In the rows, 128 means zero.
First come named turns, each shown by rows before and after it. For each pair of rows after them, which turns, in which order, take the first row to the second? The first pair is done for you.
turn lasif:
[132 125 120 117 109  89 135 159  94 122 150 139 133  90  85 166 158 146
 102 130 124 177 105 124  96 127 143] => [125 130 125 116 116  87 131 154 104 133 146 147 119 110  68 162 172 150
 109 140 118 180 109 123 101 139 123]
[161 106 118 188 113 151 134  94 120 172 184 152  66 155 120 135 134 134
 149 125 128 109 113 137 125  98 114] => [169  95 146 155 112 141 116  88 122 136 145 147 119  80 131 141  83 115
 158 112 136 125  69 137 111 101 178]
[103 156 125 140 124 108 156 115 103 132 135 118 127 154 135 125 166 118
 129 106 139 134 161 106 102 136 107] => [109 148 132 127 119 102 152 112 102 111 119 116 155 110 152 130 134 107
 130  94 146 139 137 105  92 130 146]
turn lav:
[141 115 136 120 112 118 129 118 119  99 100 114 153  94 139 148  86 111
 119 132 129 132 100 122 115 130 148] => [138 122 115 135 110 123 135 117 109 103 141 116 144  99 165 141  92 127
 108 111 150 127 133 126 110 104 147]
[104 155 115 139 153 132 109 108 145 142 169 133  94 170 124  91 163 143
 124 109 148 137 195 137 117 122  92] => [103 149 146 118 162 125  99 108 161 143 117 134  99 176  77  99 167 128
 145 142 119 142 155 131 129 161  85]
[149 142 107 155 145  94 143 139 128 148 121  99  89 147  97 183 142 160
 124 175 108  94 141 108 164 135  80] => [153 131 117 144 139  92 145 142 132 135  98  93 107 126  91 191 124 148
 130 185  98  97 109 106 166 146  99]
turn bod:
[140  73  57 142 121 127 172 112 143 121 118 173 168 167 128 149 106  71
 124 125  82 117 108 151 167 117 102] => [139  71  68 130 125 124 162 110 143 111 105 176 181 143 129 149  91  65
 127 119  87 125  94 149 161 118 122]
[163 105 126 147 109  66 133 123 132 138 143 111  60 219 137 157 205 112
 104 172 117 117 104 156 124 114  77] => [167  95 159 115 110  58 118 118 143 118  82 110  91 182 112 167 176  89
 123 192 100 126  50 150 127 143 106]
[118 117 105 113 186 142  91 110 113  88  90 156 122  58 141  84 108  90
 161 148 150 128 125 123 102 134 139] => [116 125  86 129 186 145  97 109 102  97 130 156 109  73 160  75 118 104
 151 128 169 124 165 128  95 113 129]
Then:
Between the rows of a pair lie two turns.
[125 124 155 119 136 120  99 125 146 118  83 134 147 115 102 134 127 124
 141 156  99 132  88 134 115 141 141] => [115 137 137 140 143 127 103 125 148 143 114 139 113 168  92 126 165 140
 138 157  99 122 126 139 120 139  97]  lav then lasif
[103  61 108 177 173 184 148 141 143 177  64 112 108 140 127  70 123  84
 143 160 124  96 122 107 165 157  70] => [113  53 117 160 163 178 140 138 130 139  53 107 156  69 161  77  75  74
 139 130 143 106  99 107 148 139 138]  bod then lav
[128 113 145  90 149 124  95 103 140 125 103 124 145  96 124 122 120 118
 123 120 121 123 107 129 122 149 163] => [116 127 126 108 155 127  95  98 136 139 147 128 127 117 142 106 140 139
 110  92 145 119 159 137 114 122 152]  bod then lav
[116 116 155  85 133 117 111 105 147 106 101 135 156 100 112 124 113 115
 140 114 140 140 103 130 119 138 143] => [103 130 132 102 141 121 112 101 140 121 151 140 136 119 132 107 133 134
 125  84 167 138 158 136 110 111 131]  bod then lav
[143 101 133 133 109 134 145 143 136 123  90 133 138 138 113 152 113 107
 135 159 107 120  82 127 151 168 112] => [125 121 131 139 131 133 132 132 151 148 115 143 108 179  99 131 150 126
 137 152 115 119 131 134 146 168  76]  bod then lasif
[109 161  91 148 119 118 161 132 125 125 209 121  68 181 184 142 183 149
 103 161 127 139 156 121 136  90  89] => [144 125 102 127  85 118 171 151 108  75 151 104 122 100 197 180 113 109
 106 185 101 142  55 105 141 104 153]  bod then lasif
[130 125 132 131 124  55 119 115 122  70 108  82 161 117 121 161 105 133
 119 123 124 148 104  73  72 140 164] => [135 127  93 166 107  65 147 128 101  81 161  74 136 154 144 165 122 147
 102 121 129 131 143  71  77 115 134]  lasif then lasif
[150 124 173 150 132 122 160 121 133 120 142 147 164 109  87  67 110  87
 112 113 101  99 131 130  94 150 147] => [146 130 156 165 133 124 167 123 127 130 173 145 149 128 100  64 122  96
 101 107 111  95 158 135  92 134 131]  bod then bod
[123 134 113 123 130 104 126 130 118 118 151 123 154  99 142 123  96 143
 107 131 138 126 134 145 129 113 134] => [113 143 118 125 143 103 120 127 129 144 152 130 127 136 121 112 125 150
 116 143 134 122 152 145 137 126  98]  lav then lav
[139 140 105 124 141 156 123 129 126 118 104 146 138  92  92 158 136 107
 143 159 132 174  64  97 120 122 138] => [123 152 111 123 159 154 113 123 139 142 109 158 113 127  70 145 164 119
 150 159 132 172  92 103 121 133 107]  lav then lasif
[108 138 192 132 132 108 109 150 109 121 106 150 161 130  70 146 133 105
 139 116 135 154 160 139 125 144 122] => [119 130 162 161 106 123 144 167  92 132 133 139 135 162  79 163 147 107
 127 136 121 139 166 135 141 138  88]  lasif then bod
[ 93 130 151  90 139 100  84 114 135 109  94 154 155 123 108 103  94 121
 140 158 134 142  98 124 129 140 160] => [111 120 102 129 106 114 123 132  97  96 152 141 159 110 169 117  78 127
 111 138 151 128 116 122 126  97 175]  lasif then lasif
[102  81  91 173  86 159 146 137 135 118 174  70 108 124 167 145 119 182
  98  90 129 118 193 149  70 115 115] => [ 97  78 130 155  97 156 138 137 168 146 106  79  87 170  85 153 148 167
 132 157  75 119 149 141  99 181  60]  lav then bod
[109 128 143 103 189 108  80  95 148 152 131 150 137 154  82 134 151 122
 128 114 171 123 235 112 105  99 186] => [115 122 139 116 178 119 101 107 151 174 117 144 109 205  48 148 176 115
 133 162 132 111 213 104 130 128 134]  bod then bod
[ 99 136 159  97 142 116  97 110 158 141 106 133 134 123 106 107 130 129
 130 125 138 144 142 128 134 152 138] => [101 143 143 105 137 116 101 112 148 135 134 132 141 107 138 105 125 136
 117 100 158 142 162 131 123 127 153]  lav then bod
[102 171 142 106 186 148 112 109 161 109 154 133 142 120  88 105 132 152
 130 106 166 100 224 176  91 101 167] => [ 99 162 171  85 191 143  99 108 179 112 100 135 145 124  46 113 133 138
 152 139 138 104 177 171 101 143 162]  lav then lav
[130 134 129 128 129 129 146 129 129 133 128 127 113 140 113 145 138 121
 134 150 117 123 123 128 134 143 113] => [131 133 118 135 124 129 154 133 123 132 139 122 112 139 122 146 136 125
 131 145 118 120 130 130 133 134 113]  bod then lasif
[103 149 120 132 133 126 117 142 117 112 180 141 129 145 132  94 123 142
  98  90 181 130 176 114 124 109 110] => [128 125 124 121 109 126 128 154 103  82 150 131 165  91 148 122  76 116
  99 105 166 132 116 104 129 113 153]  bod then lasif
[124 109 128 143 113 144 140 123 121 133 108 111 114 111 119 133 138 104
 132 129  90 130  96 123 160 150 105] => [128 108 123 144 109 147 143 124 117 126 114 111 120 102 125 137 129 103
 131 124  94 131  95 122 160 146 116]  lasif then lasif
[158 118 130 138 124 101 124 153 136 116  99 100 136  85 130 132 119 123
 128 137 118 103 102 128 116 126 122] => [158 119 136 138 129 104 124 154 140 126  96 103 126 101 116 132 128 122
 129 148 108 104  99 128 122 135 106]  lasif then lav
[ 92 162  97 127 135 119  94 149 126 113 143 107 142 110 142 103  40 147
 120  83 167 147 154 139  70  64 157] => [ 70 176 125 112 169 109  69 134 159 148 119 123 112 160  83  85  83 152
 140 108 151 153 171 143  80 102 109]  lasif then bod
[143 129 122 129 112 107 147 135 136 144  93  91 126 114 110 122 149 114
 112 150  83 108  58 129 147 148 143] => [137 135 124 125 125 102 138 130 146 159  91  97 116 131  94 113 165 117
 117 150  87 107  73 132 150 155 126]  lav then lasif
[107 167  87 153 165  71 135 127 155 151 114 136  94 116  90  84 161 161
 137 110 173 152 174 141 126  97 157] => [130 148  59 168 126  81 167 145 126 121 128 119 117  77 133 105 125 148
 121 104 175 146 145 134 127  74 189]  bod then lasif
[ 76 136 141 131 193  79  92 110 140 141 177 173 105 134  85 102 192 117
 134 155 156 130 210 116 112  77 141] => [ 83 126 165 119 188  80  98 119 150 147 126 171 104 147  41 121 193  99
 152 208 116 129 154 106 134 120 119]  bod then bod
[123 139 139 129 139 126 122 118 153 145 118 137 121 164  73 126 157 132
 156 156 105 111 116  95 153 170  91] => [142 124  98 165 106 139 160 135 122 139 158 125 116 170 113 144 150 133
 134 157 106  93 118  89 158 143  88]  lav then lasif
[112 127 117 140 120 154 141 144 149 136 179 105 113 154 168 114 136 146
 147 110 161 118 132 115  99 126  97] => [120 113 125 130 107 150 140 148 140 111 160  99 144 114 178 123 105 134
 147 106 162 122  99 111  95 125 130]  lav then lasif
[142 123 103 144 121 135 132 146 118 125 140 126 114 160 133 142 115 119
 120 139 113 118 132 124 133 127 103] => [139 120 118 127 126 129 119 137 121 106 132 127 141 113 149 138  89 115
 118 116 128 130 124 128 119 120 144]  lasif then bod
[164  78  98 156 102 152 152 115  81 127 176 103 128 126 172 146 106 130
 120 154 160  94 137 132 142  86 128] => [156  78 155 105 127 131 111  96 106 108 107 113 166  74 141 139  80 112
 145 149 162 117  95 136 131 115 175]  lav then lasif
[141 113 114 157  90 138 188 137 110 149 139 120 119 165 116 155 143 125
 145 172  78  91  99 137 165 143  78] => [142 112 124 147  93 134 185 135 114 145 125 120 126 159 107 158 142 120
 150 178  71  92  86 133 167 153  83]  bod then lasif
[127 116 160 133 111 111 160 131 157 135  79 156 109 162  85 133 133 159
 118 131  53  78  67 122 121 144  91] => [147 103 133 149  83 120 187 143 128 111  99 142 124 133 127 149 107 155
 101 121  57  72  54 115 120 118 116]  lasif then bod
[117 134 148  93 124 104 110 103 148 136 113 143 132 130  98 123 122 141
 150 122 135 132 124 129 119 165 129] => [132 122 127 104 103 111 127 114 124 112 136 133 152  96 142 134  95 137
 133 104 147 128 117 127 113 137 162]  lasif then lasif
[151 112  98 146  64  99 192 122 127 124 112 135 151  80 144 167 122  85
 149 161 105 139  85  89 140 121 148] => [118 135 143 117 114  85 149  95 172 158  78 157 127 122  79 138 167  95
 175 170  98 153 108  97 142 163 109]  bod then lasif
[146 138 117 174  74 140 187 144 123 145 139 112  64 139 138 143 163 123
 148 158 129 129 129 149 196 144  87] => [148 129 162 126  85 122 154 129 137 108  74 115 125  54 134 142 110 101
 164 144 137 153  77 147 179 161 165]  bod then bod
[121 125  93 118 126 128 123 113 108 114 151 122 140  89 163 143 123 136
 127  97 143 119 149 128 116  96 150] => [111 139  90 128 140 132 122 115 119 146 159 130 104 142 136 134 161 145
 131 114 133 115 174 131 128 112 100]  lasif then lasif
[107 152 141 148 153 128 117 122 130 169 154 135 102 173 130 126 161 167
 132 103 151  99 170 129 133 117 111] => [116 133 176 119 148 125 110 124 147 161  82 134 120 154  89 141 142 138
 153 147 112 105  98 119 149 164 120]  bod then bod
[149 133  94 204  81 176 215 105  92 126 187  92 106 149 163 124 131 137
  78 108 137  99 155 127 143 105 105] => [164 108 149 151  78 165 194 105 109  94  82  91 158  82 121 151  81  96
 110 148  99 114  48 113 152 157 153]  bod then lasif
[171  97 133 114 118 116 128 127 142 105  87 128 157  97 119 156 141 125
 128 131  83 119  78  99 145 163 131] => [142 123 138 118 152 112 108 111 164 143 111 144 118 153  95 127 192 148
 134 119  97 123 140 109 142 166  87]  bod then lasif
[114 147 123 152  91 147 106  99 145 149  94 101 128 135  96 137 123 126
 146 162 144 111 126 131 121 144 132] => [121 141 119 153  84 146 111 101 138 134  97  98 142 112 115 141 104 121
 142 154 149 111 118 131 116 136 149]  lasif then lasif
[149 126  72 183 112 136 170 169 115 152 163 133  86 184 134 145 165 142
 106 171  95 118 126 115 149 133  53] => [154 108 140 111 122 114 126 152 134 104  60 136 169  70 112 150  93 107
 135 168  88 149  36 112 132 166 154]  bod then bod
[127 155 167 124 127 130  84 100 129 118 101 116 141 133  95 142 121  90
 141 110 120 126 105 126  99 112 115] => [121 165 146 140 128 137  92 100 124 132 141 117 119 158 106 134 138 107
 131  95 135 119 141 130  96  95  95]  bod then lasif
[144 142 112 135 117 142 146 143 131 141 139 128 105 168 120 130 136 144
 122 153 107 144 133 124 138 146  97] => [155 131 105 140 101 144 156 149 120 128 139 119 118 150 136 143 121 135
 117 153 106 143 116 119 142 137 111]  bod then lasif
[142 186  98 151 147 115 118 111  97 115 177 145 123 101 114 147 137 126
 124 143 109 140 151 148  89 104 138] => [138 189 111 140 156 111 105 105 107 117 169 150 126  98 106 142 136 125
 129 139 114 144 150 148  87 111 144]  lasif then bod
[154  93 103 111 102 146 167 110 113  87 132 117 137 100 169 159  82 125
  93 114 131 128 100 118 145  98 181] => [139 113  80 134 114 149 171 108 113 121 178 127  88 166 165 141 130 149
  86 107 136 119 164 127 149  87 121]  bod then lav
[ 97 146 157 133 135 144 136 131 150 164 114 144  98 193  82 118 179 128
 134 166  95 123 132 104 145 140  46] => [ 93 140 200  82 150 124  92 107 160 118  66 148 170  83  99 109 112 112
 143 121 126 153  97 106 112 135 147]  bod then bod
[ 92 116 131 135 116 142 135 118 104 117 191  93  78 145 169 127 147 155
 131 113 136 109 143 160 104  69 123] => [ 83 120 154 112 131 129 109 103 116 105 169  97 103 110 167 115 129 151
 137  89 152 122 138 162  91  72 156]  lasif then bod
[ 97 159 145 129 167 118 110 114 159 182 161 133 101 175 108 103 167 149
 136 113 146 117 194 143 113 125 102] => [114 130 187  91 156 108  98 118 166 148  71 122 151 116  77 130 117 111
 161 157 111 131  93 130 122 170 147]  lav then lav
[123 155  81 136 106 136 163 141  91 152 163 104 102 193 119 130 142 167
 135 169 109 103 133 117 122 154  75] => [113 156 142  88 136 116 122 123 124 146  87 115 129 158  69 122 125 151
 166 180 102 127  90 119 119 197 103]  lasif then lasif
[110 114 126 120 122 133 124 118 140 134 104 117  87 159 110 136 151 122
 140 138 109 134 117 114 157 168 100] => [105 118 140  94 133 121  98 106 141 105  97 119 126  95 134 127 118 119
 137  96 138 149 120 120 133 152 162]  bod then bod
[123 126 112 139 114 138 154 150 107 124 177 106 117 132 148 128 136 144
 113 101 152 127 154 140 129 119 125] => [135 111 138 113 108 133 148 149 112 105 122 103 149  91 130 144 103 120
 128 120 132 132  91 130 131 141 157]  bod then lasif
[139 134 117 142 153 113 122 128 103 129 160 146 130 120 144 106 131 155
 141  81 157 132 182 150 132 104 142] => [145 127 121 137 146 115 125 129 100 117 149 143 142  97 154 113 118 151
 143  81 157 133 166 147 131 102 159]  lav then lasif
[121 121 137 147 136 139 162 142  80 114 168 142 105  96 216  94 109  96
  98  88 167 141 153 133  78  86 163] => [123 114 189 102 149 127 135 136 107 103  86 148 137  61 166 101  86  70
 128 120 138 154  87 126  83 133 185]  bod then lasif
